(in the rows, 128 means zero)
One hidden turn or mirror swaps the rows below in pairs. Which row is each named row swapped with?
The rows were stretched afterwards, more along some directions than others.
Fivos: [ 93 139 127 149 153 103 110  95 146 120 139 118 119 125 108 110 125 150
 114 126 115 136 140 121 137 134]
rulo: [147 141 131 117 140 140 144 138 116 175 141 130 102 142 145 160 129 116
 124 134 137 134  99 123 145 146]
bori: [141 145 126 116 140 144 140 139 115 180 134 130 111 142 149 157 127 114
 134 144 146 134  94 137 136 148]
salor: [150 131 147 132 137 149 142 134 137 155 134 129 123 139 141 108 124  83
 137 108 130 162 101 136 113 147]
pep: [132 133 118 128 131 137 141 127 140 137 108 111 123 121  93  77 109 130
 101 130 107 174 145 125 140 173]
vos: [ 97 132 142 116 140 141 134 144 132 158 142 150 112 137 153 141 121  99
 121 144 144 145 109 124 131 134]
Tugo: [170 149 154 162 112 110  97 114 112 111 144 126 108 122 155 151 139 112
 116  88 139 121 133 132 146 132]
ninel: [159 160 137 163 118 118  97 118 135 110 144 121 123 136 145 143 129  96
 104  89 128 130 123 119 153 125]
ralof: [113 141 113 144 136 142 101 138 130 108 116 146  98 120 138 171  93 144
  94 163 108 124 123 115 125 107]
Keru: [119 131 109 139 134 131 101 127 124 105 121 134 102 134 127 165 100 150
 108 156 108 112 130 112 140 107]
nake: [134 127 108 151 136 101 114 103 136  95 160 120 116 137 102 101 117 138
 108 119 122 151 120 128 132 127]
maz: [155 125 143 128 130 156 145 123 130 162 129 126 124 135 143 112 124  88
 132 109 130 163  95 146 101 141]
suv: [154 141 146 145 123 108 101 118 125 117 138 118 122 116 158 146 137 111
 116  81 141 124 121 134 144 127]
fega: [138 121 136 133 131 152 146 111 134 151 129 127 125 143 136 114 123  92
 132 104 134 165 114 139 103 133]
lufu: [165 141 143 157 132 140 119 116 141 138 158 113 146 148 137 155 131 108
  93 101 116 144 107 131 134 103]
fafil: [110 142 112 138 136 142 103 129 124 107 120 140  94 136 137 172  95 144
 111 155 115 114 120 126 139 108]
Tafib: [146 141 131 137 138 158 160 123 138 160 129 131 115 131 126 119 122  86
 138 129 113 171  84 143 124 157]
nogi: [145 131 132 130 126 109 108 151 133  95 154 134 136 104 166 145 103 107
 107 145 143 108 111 118 132 100]
zit: [155 121 127 125 128 117 118 147 127 109 165 142 132 107 167 154 111 103
 117 147 146 108  93 121 129 101]
redek: [127 110 112  86 144 104 121 150 119 148 115 127 125 129 139  90 106 147
 143 153 142 115 112 146 126 158]
Pufis: [176 137 141 147 129 125 113 107 126 131 165 129 122 149 148 144 127  99
 106  96 124 131  92 145 146 132]
Diluk: [171 152 140 151 125 130 105 114 120 127 153 131 123 140 143 158 141 108
 120 106 135 135  98 139 139 132]
Zis: [114 127 115 128 127 136 132 114 138 134 102 110 127 120 101  91 109 134
  99 144 116 172 155 116 130 160]
feril: [117 143 120 158 141 101 106 114 144  87 138 126 117 109 111 119 118 137
 106 125 104 137 125 111 131 126]
kogi: [149 145 124 167 126 126 106 106 125 116 163 130 131 135 138 150 132  94
 113  91 130 140  98 131 142 114]
sekud: [124 122 111  99 148 109 126 150 126 139 117 133 116 125 131  92  99 141
 133 152 142 130 114 139 126 153]
tapu: [120 124 128 131 124 137 131 115 136 153 110  95 128 131  92  93 128 149
 109 133 114 163 166 118 139 175]
viz: [139 127 127 142 141 101 112 106 142 103 150 123 111 133 112 104 109 140
  87 115 106 139 128 126 145 139]
Bik: [115 128 104 130 134 140 106 126 120 115 123 141 102 134 126 163  99 157
 109 160 117 113 123 122 141 114]
vesem: [154 112 107 110 115 131 140 132 118 156 139 102 139 131 150 112 134 134
 162 150 158 127 122 153 121 136]
Leve: [166 151 148 144 131 121  98 127 123 125 156 118 126 139 167 133 136  96
 111  82 140 124 125 131 138 125]
bagis: [134 112 129 141 144 108 114 119 150  99 146 111 113 121 117 119 113 148
 104 119 104 138 131 128 131 127]
musez: [148 123 122 132 123 106 111 143 129  95 160 146 137 110 176 146 104 113
 114 140 146  98  93 125 131  93]
Kosim: [151 116 128 133 125 106 106 139 127 105 156 136 138 108 160 154 112 107
 123 145 141 103 104 120 136 102]
vonom: [134 114 127 121 116 129 131 116 134 132 108  94 134 122 111  88 124 143
 108 124 124 154 176 120 119 160]
salib: [110 142 137 112 149 142 134 147 139 148 101 139 106 114 130 123 114 147
 125 148 129 144 139 120 118 135]
vutin: [122 115 119  91 118 121 101 158 115 130 104 124 124 137 154  99 111 146
 140 162 141 110 143 146 131 162]
kirek: [168 151 137 136 131 170 146 141 119 143 121 130 119 138 152 136 128  98
 131 125 139 153  92 138 104 135]
rap: [117 132 122 161 122  85  99  98 142  96 137 130 119 106 100 110 120 146
 124 115 124 129 127 129 132 128]
nazon: [115 136 113 150 142  91 120 105 148  97 133 114 124 125 119 100 116 141
 123 121 112 134 113 128 115 107]
mavab: [130 138 129 113 144 145 151 139 114 177 136 142 105 136 144 160 128 117
 130 140 140 135  92 133 134 143]
zesal: [167 142 140 156 126 116  98 117 134 116 160 129 124 136 156 144 132 109
 110  91 127 124 131 128 158 131]
tugen: [116 121 118 135 135 140 145 112 130 132 123 119 122 118 100 100 121 140
 112 135 140 168 134 127 127 152]
motul: [108 135 118 169 140 104 106 110 151 100 141 133 131 125 104 116 106 129
 103 128 119 152 139 120 113 106]
vula: [114 108 127 125 128 133 137 106 137 150 117 105 123 117  93  83 119 141
 103 123 121 172 153 127 125 164]
Fasa: [119 137 115 135 130 129 103 134 123  99 125 146  96 124 151 172 100 153
 102 148 119 101 123 118 143 111]
Sefa: [145 106 111 123 107 121 135 132 124 154 128 106 150 118 133 101 142 139
 169 157 149 127 129 158 124 142]
fulef: [142 117 125  85 140 103 116 158 117 138 112 137 119 122 154  91 102 139
 145 144 154 110 111 152 126 166]
Sinit: [149 131 127 128 132 153 139 129 129 138 119 132 111 134 151 118 112  83
 137 126 128 162  98 139 110 145]
makim: [132 144 116 159 138 101 108 107 153 102 144 116 130 136 116 110 119 151
 106 133  97 128 144 114 141 124]
nomo: [136 113 114 142 125 118 109 132 130 113 162 146 141 108 158 150 103 102
 113 147 148 123  92 133 126  95]
Tino: [120 145 117 157 135  92 104 110 153  86 129 120 116 121 114 106 113 136
 122 130 107 126 127 118 136 131]
lome: [159 143 130 168 111 129  96 116 121 126 145 116 131 137 143 165 134 111
 117 111 136 132 137 136 130 122]
zefo: [138 108 107  93 140  98 123 143 121 137 119 129 127 126 131  87 105 149
 150 155 140 113 107 146 132 158]
kefaf: [107 143 139 134 143 146 140 146 144 153 104 143 108 116 120 126 124 133
 130 146 120 153 132 124 117 127]
ruv: [127 144 123 119 141 143 150 130 118 182 144 126 105 152 139 150 125 120
 119 138 143 143 103 128 136 143]
naf: [123 131 118 166 130  87 110  89 135  97 144 129 129 127 110  96 118 139
 130 124 126 132 118 138 125 114]
zisag: [170 151 130 169 105 111 105 111 126 114 160 122 124 132 139 143 135 103
 120  90 136 128 106 132 129 109]
Bifus: [126 133 132 108 148 136 142 139 117 183 141 134 106 140 149 153 127 112
 127 135 144 137  95 131 137 146]
buk: [126 134 123 117 143 150 149 133 122 182 147 126 106 154 131 154 124 119
 104 131 132 144 111 123 151 139]
gud: [135 107 107  91 136 106 132 149 116 140 123 131 128 124 135  90 108 144
 143 152 146 117 110 149 127 154]
Zuf: [142 111 125  83 145 106 124 162 128 140 114 135 128 117 151  96 106 140
 151 161 135 102 102 149 126 160]

lome is swapped with motul
Sinit is swapped with Zis
bori is swapped with sekud
ruv is swapped with fulef
kirek is swapped with tugen
vos is swapped with vutin
Kosim is swapped with Keru
nazon is swapped with suv

One hidden turn or mirror swaps the rows below in pairs. Which row is each named row swapped with?
The rows were stretched afterwards, more along some directions than others.
potuf: [109 129 149 118 120 131 132 119 153  94 127 157 128 151 131 110 148 173
 123 137]
zifog: [123 139 102 173 174 155 153  99  92 114  98 139  83 129 138 131 114 134
 131 124]
zopun: [ 94 117 136 104 118 105 114 140 165 112 147 115 132 155 147 114 140 136
 124 131]
Mobaz: [153 138 144 139 140 141 147  99 139 141 111 111 145 169 141 142 109 135
 112 141]
furi: [141 152 117 127 158 118 126 142  76 129 123  97  94 169 139 105 113 122
 128 144]
sadap: [ 94 135 135 139 104 105 103 145 153  93 141 129 130 142 143 126 105 146
 112 149]
vume: [161 169 131 122 156 138 150 143 102 136 144 114 140 131 145 113 130  97
 140 157]
Tof: [133  86 118 119 126 140 157 146 133 136  90 145 128 110 112 101 101 128
 150 151]
nuna: [116 134 102 171 185 147 148 109  87 118 100 149  81 127 143 128 113 132
 134 141]
Pem: [146 146 131 171 102 146 130 144 114 149 110 104  90 129 101 154 134 110
 111 115]
tevol: [117 166 107 144 156 128 128 126  72 116 134  86 119 132 148 121 121 118
 131 123]
zifi: [105 117 159 135 105  92 108 147 157 124 127 147 138 184 153 129 146 126
  92 138]
bevon: [146 142 168  96 117 114 129 126 187 108 158 127 156 169 131 138 150 130
 126 152]
miliz: [102  94 126 127 107 138 123 150 121 148 101 143 120 140 122 106 100 187
 121 115]
masu: [ 92 113 151 120 121 114 113 104 146 124 162 140 131 145 137 131 140 147
  95 140]
vosol: [145 155 125 164 104 147 131 128 103 150 113 110  97 122  97 156 128 102
 128 121]
narug: [145 148 133 178 107 148 132 135 116 147 108 124  97 120  99 167 107 103
 113 134]
Kerut: [139 166 146 110 122 108 118 122 208 100 153 118 148 141 139 147 143 130
 105 143]
Vali: [153 162 105 131 158 134 146 108  73 125 126  97 119 140 155  88 122 114
 144 111]
nus: [116 121 133 111 106 102 120 129 168  98 142 130 147 164 135 103 150 149
 104 133]
vof: [145 158 104 127 163 147 135 130  91 149 140  89 118 129 146 109 124 103
 116 123]
Geb: [160 175 114 122 145 125 148 153 119 119 138 107 150 107 141 126 124 106
 125 136]
Katak: [156 144 134 161 105 138 135 121 117 136 114 109 106 121  96 159 119 119
 111 115]
zaga: [155 145 129 166 117 156 138 127 116 145 108 118  89 112  99 158 110 114
 118 123]
Badom: [129 122 111 132 174 152 151 122  73 151 125 110 109 113 125 129 101 112
 121 114]
Reg: [100  95 118 127  95 129 115 149 108 153 110 135 119 154 106 113  94 184
 112 118]
Zab: [103  93 128 126 105 139 117 146 117 141  98 141 112 151 112 114  95 193
 128 116]
tozol: [118 117 145 125 102  86 128 161 153 157 146 151 156 125 126 145 156 114
 110 155]
Lag: [166 142 115 135 139 136 153 149  97 145 141  75 115 125 166  83 129 100
 139 113]
Kozi: [127 120 130 130 113  96 133 153 154 163 140 145 145 116 137 130 136 114
  96 157]
vebim: [128 117 143 128 117  95 132 153 159 156 142 153 153 120 132 149 134 130
  96 157]
vafu: [129 131 123 130 146 145 146 110  55 141 141 114 118 121 138 116 114 120
 134 112]
kenok: [142 150 140 159 138 121 133 126  72 128 110 115 118 169 151 134 125 104
 124 110]
tuv: [143 153 122 155 103 152 136 124 116 141  95 103  91 131 100 145 124 115
 123 113]
voma: [136 130 136 129 101 118 122 134 184 115 153  91 124 159 151 110 152 132
  99 128]
rab: [142 142 140 168 112 144 140 129 124 138 105 113  95 120  96 165 122 105
 116 128]
kug: [102 108 140 129  86  99  92 137 148 138 165 111 132 159 132 131 144 112
  97 124]
vuzub: [115 119 149 122 114  80 132 160 150 150 134 145 161 124 134 136 153 130
 102 153]
pez: [129 115 149 127 112  92 132 164 152 167 141 135 140 133 140 136 155 114
 111 139]
savep: [125 124 148 140 113  91 131 152 153 157 141 154 156 129 134 161 130 113
 100 161]
Rurat: [129 131 145 110 119 113 114 148 183 112 141 126 139 146 136 104 117 150
 105 173]
Kig: [116 115 170 110 138  71 102 151 153 108 148 126 123 180 134 122 141 156
 104 162]
nimef: [139 179 102 109 159 124 141 110  89 109 118 110 133 126 116 114 111 142
 137 148]
fegu: [135 104 167  97 132 104 126 133 175 112 159 117 145 151 130 133 154 135
 114 118]
Kanap: [118 181  96 153 158 115 132 108  90  99 140 109 127 140 173 129  99 108
 131 145]
kemi: [137 164 112 118 154 153 154 103  75 125 117 128 122 143 154  93 123 146
 154 119]
bavu: [116 121 141 124 108  93 131 158 144 171 134 135 158 126 132 141 132 122
  99 155]
dunel: [101 122 153  95 120  86  99 141 149 104 145 136 155 154 156 119 129 178
 115 165]
Lipu: [112 136 140  86 133  92 124 126 174  94 135 144 148 137 115 118 136 162
 119 166]
Buv: [111 126 101 171 181 130 149 111  80 116 105 134  88 122 140 115 120 125
 128 137]
suvin: [119 134 113 181 185 135 145 103  84 122 113 144  73 123 135 133 115 121
 126 140]
gur: [174 165 116 116 170 126 159 109 106 103 133 101 139 145 151 117 111 113
 145 144]
redid: [130 140 106 138 135 134 135  94 119 128 100 116 141 140 118 134  99 149
 120 152]
solop: [ 97 101 155 119 143 115 113 118 155 136 148 127 134 138 118 150 122 155
  86 130]
litab: [137 148 115 126 151 146 136 117  98  95 112 116  92 137 148 115 114 124
 154 142]
mol: [ 98  96 112 120  97 133 115 135 113 146 100 117 113 160 112  99  95 185
 122 107]
sozu: [152  91 145 138 131 157 166 164 138 151  96 139 122 125 129 105 107 111
 130 148]
loz: [135 135 117 148 143 109 131 126  65 141 158  98 126 131 150 129 136  72
 129 115]

sozu is swapped with Mobaz
miliz is swapped with zifog
dunel is swapped with litab
vebim is swapped with zaga
suvin is swapped with Reg
nus is swapped with Vali

One hidden turn or mirror swaps the rows below in pairs. Which row is each named row swapped with?
The rows were stretched afterwards, more along some directions than others.
monin: [137 148 160  99 138 114 142 132 109 123 129 107 118 124 153 141 124 143
 130 118]
bupi: [142 120 110 125 139 160 121 130 119 127 126 116 145 142 122 129 135 119
 116 148]
mabu: [144 117 127 141 131 184 101  86 185  93 115 130 113 107 118 130 146 114
 140 109]
Kef: [131 109 114 139 127 147 122 136 127 126 128 119 139 129 109 133 141 118
 118 135]
fada: [133 113 120 135 129 170 120  90 172  95 130 143 126  91 110 142 141 118
 139  98]
rupeg: [152 130 125 130 137 188 114  81 174 108 108 128 134  97 125 133 146 119
 136 106]
zavi: [137 109 122 140 130 179 120 100 191  88 125 148 114  90 107 137 131 104
 146 111]
ped: [120 105 119 125 128 136 130 139 108 114 135 118 135 143  91 139 124 121
  96 149]
Sot: [124 103 109 134 135 147 124 129 122 112 116 114 139 133 105 128 118 121
 103 157]
zifu: [124 142 156 127 138  82 127 160 110 119 144 102 127 140 147 167  95 122
 107 140]
bover: [146 127 167 109 156 144 132 120 108 137 121  96 100 139 176 152 130 138
 144 128]
mogi: [104 108 153 138 160 103 119 144 119 117 142 111 100 133 144 163  74 112
 114 139]
gofiz: [141 105 125 134 132 188 111  86 177  95 118 154 113  96 112 135 134 104
 137 112]
rutis: [145 108 123 147 133 184 112  81 175  87 104 138 117  97 120 130 137 121
 139 117]
topid: [100 130 155 128 151  88 132 159 102 107 150 115 117 154 130 161  76 123
  94 142]
Bazer: [134 110 117 143 122 178 117  95 188  91 125 147 122  99 120 137 115 116
 142 117]
gabu: [143 147 171 116 144 128 139 135 102 136 143  98 117 133 179 156 131 152
 132 118]
pelo: [102 135 160 137 154 102 136 161 121 110 155 120 105 136 139 171  82 106
 108 145]
malo: [126 153 161 118 165 102 124 159  98 127 137  96 110 156 140 161  89 118
 102 144]
Teto: [154 124 123 128 129 187 107  72 188 104 115 146 124 101 117 122 148 119
 144 113]
pite: [138 104 117 142 130 183  97  80 190 101 122 147 121  89 112 130 135 116
 146 105]
defes: [127 114 108 133 122 141 125 139 133 119 127 123 151 124 112 133 134 111
 102 142]
lod: [150 156 162 101 135 124 146 130 106 143 125 109 114 147 174 137 127 153
 135 131]
Gama: [146 106 116 121 126 154 121 131 122 122 119 124 134 132 111 132 135 114
 110 153]
Ripa: [114 111 151 123 147 108 106 144  96 128 140 111 125 129 137 167  92 108
 101 142]
mikil: [128 113 112 134 126 142 121 146 122 120 127 117 131 133 110 141 130 108
 104 151]
letap: [120 136 161 115 134 115 155 142  94 135 134 112 120 138 163 144 136 148
 120 111]
mifen: [143 110 118 143 136 183 114  74 181  96 111 129 131 100 122 130 141 128
 144 113]
kob: [136 145 165 107 141 131 143 128 107 131 125 103 108 153 166 139 134 154
 132 126]
Duv: [112 112 112 134 132 146 118 140 135 127 128 119 139 127 103 138 111 110
  97 151]
Beti: [105 121 160 127 138 123  96 174 135 109 154 117 102 149 150 173  82 107
 111 141]
ref: [109 131 162 129 151  92 134 174 110 109 163 114 112 136 148 174  72 109
  94 149]
tifol: [116 125 152 128 146 104 126 155 100 112 148 115 115 156 147 162  77 113
 103 160]
non: [122  99 114 134 126 156 114 130 128 135 130 130 130 135 112 132 137 113
 111 143]
ver: [125 105 113 123 116 143 114 139 117 121 122 132 144 139  99 127 124 119
  93 148]
Dig: [107 136 153 118 149 102 118 161 115 117 151 126 123 145 143 162  76 117
 104 133]
gadu: [128 134 163 102 127 129 136 138 107 126 148 123 111 137 155 150 125 145
 122 116]
tavo: [142 123 119 138 123 173 122  88 175  96 118 140 134  87 110 131 137 121
 139 113]
kalu: [116 140 164 107 141 127 134 140 125 135 140 109 108 142 157 156 114 144
 126 110]
ses: [129 147 152 100 159  92 134 153 103 127 149 106 133 149 144 156  95 120
  96 142]
leg: [109  94 109 133 135 142 130 131 119 123 135 125 140 135 104 132 130 125
 102 147]
sunob: [155 126 158 110 135 139 131  97 136 131 113 113 101 110 171 138 136 126
 140 126]
Buvim: [158 152 163 102 146 106 159 115  84 130 136 102 118 145 153 136 131 154
 126 125]
ribe: [131 142 159 125 146 100 121 158 104 116 155 114 114 151 146 166  96 112
  98 148]
kelob: [143 149 163 114 127 130 115 130 123 130 119 103 112 130 163 147 111 153
 134 123]
ziz: [139 132 157 109 135 140 138 113 115 126 130 116 111 141 174 137 129 145
 139 122]

Buvim is swapped with Beti
sunob is swapped with Ripa
zifu is swapped with monin
lod is swapped with Dig
Gama is swapped with pite

